Every row has a hidden score from 0 to 40. What is each row's score? 20 is about the middle. The score is a weighted sum of the row's numbers plus the product of two more (or one squared), each taken from its middle value.
np.array([-0.49, 0.16, 1.05, 0.24, -0.14, -0.74, -1.02, -0.72, -0.06, -0.73, -1.06, 1.21,
          -0.67, 0.85, -0.72, -1.15]): 18
np.array([0.89, 0.66, -0.58, -0.51, 0.19, 1.07, 0.13, -0.60, -0.11, 0.04, 1.10, 1.09,
          -0.38, -0.60, -1.43, 0.12]): 30
np.array([0.75, 0.61, 0.22, -1.08, 0.84, 1.45, 0.94, -0.68, 0.23, 0.10, 0.81, 1.05,
          0.22, 0.09, -1.34, 0.65]): 23
np.array([-1.00, -0.31, 0.20, 1.06, 0.13, -0.47, 0.72, 0.07, -0.49, 0.58, -1.05, -0.11,
          1.19, 0.27, -0.22, -0.05]): 21
np.array([-0.16, -1.57, 0.06, -0.54, -0.07, -0.55, 0.60, 0.29, 0.31, 1.02, 0.71, -1.13,
          0.46, 0.07, 0.04, 0.32]): 23
np.array([1.58, 2.20, 0.52, -0.51, -1.90, -1.51, -1.56, -1.06, 0.09, -1.62, -0.01, 0.34,
          -2.69, 0.89, 0.78, -1.26]): 24
np.array([-0.04, 0.49, 1.38, -0.39, -0.18, -0.69, 0.26, 0.32, 0.80, 1.34, 0.36, -0.48,
          -0.08, 0.78, -0.78, 0.52]): 13
np.array([0.56, 0.23, -0.90, -0.07, -0.91, 0.98, 0.30, 0.38, -0.05, 0.50, 0.34, -0.99,
          0.10, -0.29, 0.86, 1.64]): 10
np.array([0.29, 0.04, -1.00, -0.29, -0.34, 0.40, 0.28, 0.60, -0.07, 0.13, 0.10, -0.82,
          0.82, -0.72, 0.69, 0.80]): 13
np.array([0.18, 2.35, -1.62, -0.03, -2.18, -1.86, -1.50, 0.39, -0.27, -0.93, -1.59, 0.55,
          -1.73, 0.75, 2.11, -0.81]): 12
np.array([1.39, 1.69, 0.36, -0.98, -0.70, -1.09, -1.82, -0.98, 0.66, -1.75, 0.19, 0.06,
          -2.61, 0.59, 0.65, -1.47]): 29
np.array([-0.53, -0.41, -0.21, 0.15, -0.13, -0.02, 0.43, 0.38, 0.01, 0.65, 0.09, -0.80,
          0.82, -0.03, 0.99, 0.27]): 27
np.array([-0.11, 0.03, 0.54, 0.74, -1.04, -0.64, -0.36, 0.55, -0.47, -0.58, -0.26, 0.54,
          -0.59, 0.12, 1.03, -1.16]): 19
np.array([-0.40, -1.58, -0.85, 0.61, -0.55, 0.26, 0.54, 0.12, 0.05, 0.23, -0.20, -1.24,
          0.66, -0.56, 0.26, 0.18]): 23
np.array([-0.56, -0.83, -0.31, 0.24, -0.22, -0.25, 0.76, 0.58, -0.17, 0.46, -0.64, -0.31,
          0.93, -0.51, 0.10, 0.48]): 13
np.array([-0.39, 0.54, 0.50, 1.02, -0.80, -0.68, -0.18, -0.21, -0.45, -0.90, -1.15, 0.08,
          -0.87, 0.23, 0.88, -0.86]): 14
np.array([-0.43, -0.80, 2.54, 0.22, 1.93, 0.67, 1.50, -1.10, 0.82, 0.47, 1.33, -0.96,
          0.79, 0.08, -2.37, 0.89]): 32
np.array([1.18, 1.71, -0.94, -0.41, 1.11, 1.17, 0.52, -0.22, -0.26, 0.54, 0.88, 0.95,
          -0.44, 0.12, -0.65, 0.26]): 36
np.array([-0.34, -0.82, -0.24, 0.11, -0.65, -0.25, 0.53, 0.31, -0.08, 0.03, -0.11, -0.96,
          0.59, -0.24, 0.03, 0.70]): 10
np.array([-0.30, 0.21, 0.73, 1.15, -0.03, -0.77, -0.54, -0.19, 0.34, -0.77, -1.62, 0.28,
          -0.84, -0.21, 1.46, -1.02]): 18
np.array([0.19, -0.24, -0.81, -0.53, -0.01, 0.32, 0.39, 0.09, -0.33, 0.23, 0.82, -0.94,
          0.49, -0.76, 0.64, 1.29]): 22
np.array([0.71, 0.81, -0.92, -0.76, -0.18, -0.09, 0.47, 0.39, 0.52, 0.81, 0.83, -0.66,
          -0.10, -0.32, 0.36, 1.65]): 20
np.array([-0.69, -0.66, -0.89, 0.94, -0.10, -0.47, 0.78, 0.26, -0.14, 0.39, 0.07, -0.60,
          0.79, 0.21, -0.32, 0.22]): 30
np.array([-2.29, 0.08, 1.30, 1.84, 0.32, -0.71, 0.81, -0.50, 0.12, 0.76, -1.92, -0.34,
          0.68, 1.10, -1.34, -0.10]): 23
np.array([-1.17, -0.89, -0.18, 0.68, 0.07, 0.18, 0.55, 0.11, -0.15, 0.55, -0.71, -0.71,
          0.83, -0.23, -0.91, 0.55]): 18
np.array([1.74, 1.25, 0.98, -0.82, -0.93, -0.12, -2.25, -0.81, 0.56, -1.98, 0.13, 0.86,
          -2.33, 0.75, 1.08, -1.69]): 12
np.array([-1.13, 0.31, 0.04, 1.20, 0.21, 0.48, 1.00, 0.15, -0.49, 0.00, -1.38, 0.01,
          1.07, 0.02, -0.31, 0.57]): 17
np.array([0.45, 0.14, -0.20, -0.22, -0.39, 0.74, 0.44, 0.81, -0.54, 0.22, 0.20, -0.71,
          0.57, -0.51, 0.79, 1.05]): 7
np.array([0.61, 0.12, -0.72, 0.25, 0.36, 0.64, 0.39, 0.58, -0.52, 0.38, 0.39, -0.41,
          0.79, -0.75, 0.58, 0.79]): 20
np.array([0.93, 2.44, -1.18, 0.64, -0.44, 1.35, -0.91, -2.01, -1.41, -2.20, -2.00, 2.69,
          -1.38, -0.36, 0.99, -1.80]): 28
np.array([-0.72, 0.27, 0.67, 1.10, -0.16, -0.68, -0.61, 0.14, 0.39, -0.59, -1.06, -0.31,
          -0.44, -0.13, 0.96, -1.13]): 20
np.array([-0.87, -0.45, 0.25, 0.66, 0.36, 0.40, 0.78, -0.16, -0.99, -0.05, -0.99, -0.33,
          1.38, -0.25, -0.28, 0.47]): 12
np.array([0.03, -1.55, -0.06, 0.26, -0.09, -0.51, 0.19, 0.91, -0.09, 0.43, -0.15, -0.79,
          0.60, -0.03, 0.47, 0.16]): 9
np.array([1.35, 1.42, -1.10, -1.24, -0.25, 0.05, -0.25, 0.66, 0.04, 0.62, 1.34, -0.45,
          -0.95, 0.09, 0.39, 1.07]): 17
np.array([-0.56, -1.00, -0.87, 0.73, -0.08, 0.26, 0.35, 0.25, -0.16, 0.26, -0.35, -0.68,
          0.90, 0.35, 0.63, 0.75]): 22
np.array([-0.93, -0.64, 0.14, 0.90, 0.47, 0.71, 0.63, 0.43, -0.16, 0.54, -0.87, -0.20,
          0.83, 0.11, -0.63, 0.47]): 13
np.array([-0.51, 0.94, 0.76, 0.94, -0.88, -0.51, -0.44, -0.11, -0.54, -0.82, -1.11, 0.00,
          -0.38, 0.23, 1.22, -1.11]): 16
np.array([-0.76, -0.56, -0.42, 0.20, 0.14, -0.26, 0.62, 0.33, -0.07, -0.17, -0.81, -0.65,
          0.91, 0.51, 0.13, 0.48]): 13
np.array([-0.39, -0.88, -0.70, 0.08, -0.02, -0.23, 0.27, 0.05, -0.41, 0.18, 0.16, -1.04,
          0.82, -0.30, 0.74, 0.66]): 25
np.array([-0.02, -0.94, 2.42, -0.25, 2.16, 0.40, 1.30, -0.67, 1.20, 0.80, 1.15, -0.49,
          0.50, -0.18, -2.15, 0.53]): 27
np.array([-0.16, -1.12, 2.30, 0.64, 1.97, 0.36, 1.36, -0.76, 1.21, 0.86, 1.33, -0.34,
          0.41, -0.13, -2.19, 0.79]): 35
np.array([-0.70, -0.74, -0.44, 0.33, 0.63, 0.60, 0.43, 0.63, 0.02, 0.61, -0.08, -0.50,
          0.87, 0.33, 0.42, 0.38]): 28
np.array([1.82, -2.28, 0.98, -3.52, 1.48, 1.03, -3.18, -1.34, 0.63, -2.25, 1.81, 2.58,
          -2.30, -0.30, 0.30, -3.48]): 33
np.array([-0.10, -0.64, -0.66, 0.32, -1.13, -0.20, -0.10, 1.08, 0.10, 0.93, 0.50, -0.71,
          0.74, -0.54, 1.53, 0.41]): 23
np.array([0.44, 0.03, -0.66, -0.70, 0.29, 0.55, 0.04, 0.54, -0.48, 0.13, 0.30, 0.03,
          0.09, -0.99, 0.34, 0.64]): 14
np.array([-0.90, -0.78, -0.67, 0.59, -0.01, 0.25, 0.32, 0.34, -0.39, 0.27, -0.49, -0.85,
          0.91, -0.30, 0.14, 0.44]): 19
np.array([-1.10, -0.31, 0.38, 0.59, 0.59, -0.08, 0.49, -0.21, 0.03, 0.32, -1.35, -0.52,
          0.76, 0.10, -1.02, 0.48]): 14
np.array([-0.56, 0.55, 0.15, 0.91, -1.27, -1.10, -0.16, -0.04, 0.03, -0.50, -0.80, 0.09,
          -0.52, -0.27, 1.49, -0.89]): 25
np.array([-0.19, -1.43, -0.17, 0.25, 0.19, -0.16, 0.53, 0.60, 0.00, 0.37, -0.54, -0.48,
          0.84, 0.06, 0.28, 0.68]): 9
np.array([0.68, -0.39, -0.91, -0.47, -0.18, 0.26, 0.46, 0.15, -0.28, 0.60, 0.54, -0.55,
          0.54, -0.87, 0.55, 1.49]): 18
np.array([-0.70, 0.48, 1.41, 1.13, -0.67, -1.27, -0.75, -0.18, -0.69, -0.75, -1.34, 0.31,
          -0.93, -0.60, 1.43, -0.70]): 12
np.array([1.18, 0.81, 0.39, -0.69, 1.27, 1.49, 0.53, -0.60, -0.16, 0.58, 1.48, 0.83,
          -0.19, -0.23, -1.63, 0.98]): 26
np.array([-1.51, 0.09, 1.16, 1.22, -0.03, -0.84, 0.61, -0.20, 0.18, 0.39, -1.91, 0.45,
          -0.32, 0.90, -1.57, -0.99]): 13
np.array([1.44, 1.29, 0.89, -1.19, -0.45, -0.58, -1.89, -1.53, -0.11, -2.54, 0.02, 0.53,
          -2.05, 0.30, 1.07, -1.57]): 23
np.array([-0.54, 0.78, 1.33, 1.11, -0.25, -0.99, -0.43, -0.52, 0.00, -1.04, -1.33, 0.69,
          -0.42, -0.14, 0.52, -0.77]): 16
np.array([-0.99, 0.23, 0.08, 0.46, -0.36, -0.40, 0.38, 0.01, 0.15, 0.24, -0.90, 0.01,
          0.21, 0.75, -0.74, -0.13]): 16
np.array([0.47, 0.30, 0.84, -1.15, -0.40, -0.42, 0.19, 0.54, 1.05, 1.33, 1.68, -0.82,
          -0.85, 0.92, -0.47, 0.28]): 20
np.array([-0.56, -0.78, -0.37, 0.64, 0.17, -1.01, 0.52, 0.12, -0.15, 0.30, -0.37, -0.43,
          0.94, -0.78, -0.14, 0.30]): 25
np.array([-1.36, -0.23, 0.24, 0.89, 0.37, -0.33, 0.87, 0.05, -0.46, 0.52, -1.50, -0.30,
          1.01, -0.29, -0.39, 0.25]): 16
np.array([-1.60, -0.62, 0.17, 1.04, -0.08, -0.50, 0.75, 0.06, -0.33, 0.31, -0.88, -0.58,
          0.89, 0.08, -0.80, 0.46]): 18
np.array([1.60, -2.16, -0.04, -2.70, 0.82, 0.53, -3.14, -0.78, 0.08, -2.02, 1.29, 2.54,
          -1.68, 0.01, -0.55, -3.69]): 37
np.array([0.49, 1.04, -0.44, -0.10, -0.49, 0.11, 0.37, 0.68, 0.17, 0.55, 1.00, -0.36,
          -0.06, -0.64, -0.11, 1.04]): 18
np.array([-0.05, -0.28, 0.83, -0.25, -0.59, -1.32, 0.28, 0.63, 0.44, 1.14, 1.69, -0.47,
          -0.58, -0.25, -0.85, 0.53]): 22
np.array([-0.24, -0.88, 2.28, 0.03, 2.21, 0.96, 1.16, -0.61, 0.92, 1.19, 1.69, -0.36,
          0.58, 0.53, -2.43, 0.79]): 33
np.array([-0.39, 0.31, 0.02, 0.41, 0.02, 0.10, -0.46, -0.54, -0.28, -1.13, -0.72, 0.59,
          -0.73, 0.60, 0.15, -1.08]): 22
np.array([2.05, 2.10, -1.59, -2.10, -0.47, 0.00, -1.35, 0.62, -0.41, 0.14, 1.17, 1.98,
          -1.79, 0.37, -0.61, -0.90]): 17
np.array([-0.51, -1.48, -0.46, -0.01, -0.69, -0.17, 0.30, 0.79, -0.32, 0.24, -0.32, -0.97,
          0.67, -0.53, 1.04, 0.51]): 8
np.array([0.11, -0.67, -1.39, 0.02, 0.57, 0.91, 0.22, 1.23, -0.41, 0.46, 0.96, -0.74,
          0.68, -0.09, 0.82, 1.25]): 25
np.array([-0.24, 0.55, 0.21, 0.12, 0.03, -0.29, -0.66, -0.63, 0.15, -0.94, -1.57, 0.55,
          -0.34, 0.54, -0.41, -0.98]): 14
np.array([-2.13, 0.18, 0.87, 1.29, 0.10, -0.66, 0.44, -0.23, 0.49, 0.17, -1.49, 0.70,
          -0.28, 1.33, -1.09, -1.06]): 30
np.array([0.55, 0.09, 0.64, -1.48, -0.05, 0.55, 0.50, -0.01, 0.64, 0.96, 1.44, -0.59,
          -0.27, 1.34, -0.90, 0.92]): 15
np.array([-0.23, -0.77, -0.46, 0.48, 0.16, -0.08, 0.29, 0.44, 0.09, 0.75, 0.03, -0.60,
          0.56, -0.42, 0.25, 0.57]): 23
np.array([-0.36, -1.37, 3.11, 0.14, 1.76, 0.29, 1.57, -0.55, 1.26, 1.22, 1.09, -0.51,
          0.60, -0.17, -3.04, 0.43]): 22
np.array([-0.29, -0.54, 1.35, -0.57, 0.66, -0.44, 0.49, -0.02, 0.94, 1.16, 0.36, -0.68,
          -0.09, 0.83, -1.39, 0.84]): 15
np.array([0.36, 1.80, -0.75, 0.77, -2.44, -1.09, -1.16, 0.22, -0.30, -0.70, -1.18, 1.05,
          -1.73, 0.57, 1.83, -1.41]): 16
np.array([-0.38, -0.42, -0.74, 0.69, 0.22, -0.30, 0.59, 0.59, 0.05, 0.50, 0.24, -1.02,
          0.82, 0.15, 0.26, 0.81]): 25
np.array([-0.38, -0.22, 2.17, 0.30, 1.64, 0.77, 1.19, -0.05, 0.95, 0.65, 1.05, -1.07,
          0.43, 0.81, -1.63, 0.96]): 20
np.array([-0.99, -0.59, 0.10, 0.74, 0.07, -0.35, 0.45, -0.20, -0.36, -0.03, -0.78, -0.45,
          1.23, 0.16, -0.67, 0.58]): 18
np.array([0.30, -0.52, 0.43, -0.29, -0.01, -0.02, 0.33, 0.81, 0.92, 1.15, 1.14, -0.55,
          -0.08, -0.36, -0.56, 0.23]): 19
np.array([1.35, 2.54, -1.33, -0.51, -0.97, 1.29, -2.14, -1.38, -1.04, -2.38, -1.77, 3.11,
          -1.42, 0.17, 0.36, -1.84]): 13
np.array([-0.41, -0.46, -0.31, 0.73, -0.06, -0.38, 0.55, 0.37, -0.52, 0.65, -0.42, -0.74,
          1.00, -0.10, 0.86, 0.39]): 22
np.array([-0.26, -0.64, 1.80, -0.81, 1.36, -0.21, 0.57, -0.30, 0.84, 1.43, 1.12, -0.65,
          0.40, 0.55, -1.95, 0.66]): 27
np.array([-1.29, 0.21, 0.05, 1.31, 0.48, 0.20, 0.71, 0.04, 0.85, 0.71, -0.56, -0.71,
          0.73, 0.79, -0.90, 0.19]): 30
np.array([0.01, -0.85, -0.18, 0.08, -0.62, -0.04, 0.58, 0.50, -0.24, 0.66, 0.61, -0.62,
          0.60, -0.79, 0.06, 0.05]): 19
np.array([-0.79, -0.84, -0.05, 0.81, 0.04, -0.23, 0.54, -0.01, 0.05, -0.01, -0.37, -0.36,
          0.85, 0.03, 0.34, 0.69]): 22
np.array([2.16, 2.87, -1.85, -1.49, -0.61, -0.29, -1.58, 1.11, -0.34, 0.15, 1.25, 2.16,
          -1.78, 0.12, -0.31, -0.61]): 20
np.array([2.25, -0.85, 0.45, -1.90, 0.36, -0.05, -3.11, -1.13, 0.58, -2.79, 0.96, 0.78,
          -2.21, -1.33, 1.57, -2.37]): 39
np.array([-2.17, 0.66, 1.02, 1.57, 0.24, -1.53, 0.48, 0.22, -0.19, 0.52, -1.78, 0.39,
          0.71, 1.29, -1.55, -0.39]): 19
np.array([1.32, 2.08, -2.04, -0.58, -0.52, 0.60, -1.48, -1.11, -1.64, -2.42, -1.49, 2.90,
          -0.83, -0.28, 1.27, -1.14]): 17
np.array([1.41, 0.88, 0.05, -1.30, 1.26, 2.15, 0.80, -0.69, 0.34, 0.49, 1.66, 1.45,
          -0.41, 0.04, -1.32, 0.71]): 33
np.array([-0.45, -0.74, 2.09, 0.61, 1.32, 0.49, 1.50, -0.75, 1.13, 1.04, 1.71, -0.62,
          0.89, 0.39, -2.12, 1.05]): 37
np.array([1.82, -1.75, -0.03, -2.87, 1.63, 1.34, -3.06, -1.08, 0.74, -2.18, 1.35, 2.63,
          -1.72, -0.31, -0.33, -3.71]): 39
np.array([0.38, -0.20, -0.96, -0.30, -0.07, 1.32, 0.39, 0.42, -0.11, 0.46, 0.95, -0.92,
          0.51, -0.11, 0.49, 1.17]): 20
np.array([0.57, 0.12, -0.38, -0.64, -0.36, 0.96, 0.53, 0.36, 0.24, 0.22, 0.40, -0.93,
          0.10, -0.58, 0.72, 1.24]): 9
np.array([2.29, 2.83, -1.66, -0.32, 0.04, 0.56, -1.78, -1.47, -0.89, -2.34, -1.61, 3.19,
          -1.89, -0.45, 0.59, -1.60]): 23
np.array([1.47, 1.69, 0.52, -0.85, -1.47, -1.55, -1.37, -0.76, 0.20, -1.45, 0.12, 0.57,
          -2.88, 1.14, 1.10, -1.23]): 15
np.array([-0.55, -0.64, -0.11, 0.67, -0.49, -0.14, 0.32, 0.29, -0.22, 0.06, 0.01, -0.52,
          0.72, -0.35, 0.20, 0.27]): 18
np.array([-1.01, -0.45, -0.61, 0.58, 0.12, 0.23, 0.78, 0.01, -0.47, 0.18, -0.48, -0.77,
          1.23, 0.01, -0.04, 0.59]): 22
np.array([-0.69, -0.87, -0.09, -0.10, -0.25, -0.02, 0.40, 0.59, -0.33, 0.15, -0.10, -0.68,
          0.89, -0.42, 0.84, 0.72]): 16
np.array([0.46, 0.64, 0.15, -0.52, -2.12, -0.93, -0.61, 0.23, -0.27, -0.49, 0.32, -0.15,
          -1.01, 0.04, 1.55, -0.88]): 12
np.array([-1.35, -0.30, 0.69, 1.70, -0.06, -0.39, 0.47, 0.10, -0.36, -0.02, -1.37, -0.19,
          0.44, -0.63, -0.10, -0.29]): 16
np.array([-0.71, -0.24, -0.08, 0.90, 0.43, 0.22, 0.95, -0.30, -0.32, 0.20, -0.11, -0.43,
          1.00, 0.19, -0.77, 0.72]): 26
np.array([-1.12, -0.39, -0.09, 0.90, 0.53, -0.05, 1.07, -0.14, -0.06, 0.51, -0.89, -0.26,
          0.83, -0.07, -0.97, 0.41]): 23
np.array([-1.44, -0.70, 0.07, 0.65, 0.04, 0.03, 0.47, 0.33, -0.04, 0.30, -0.72, -0.76,
          1.39, 0.33, -0.06, 0.14]): 19
np.array([1.18, 0.30, -0.71, -0.77, 1.29, 0.83, -0.40, -0.19, -0.30, 0.36, 1.02, 1.75,
          -0.30, 0.18, -1.31, -0.21]): 32
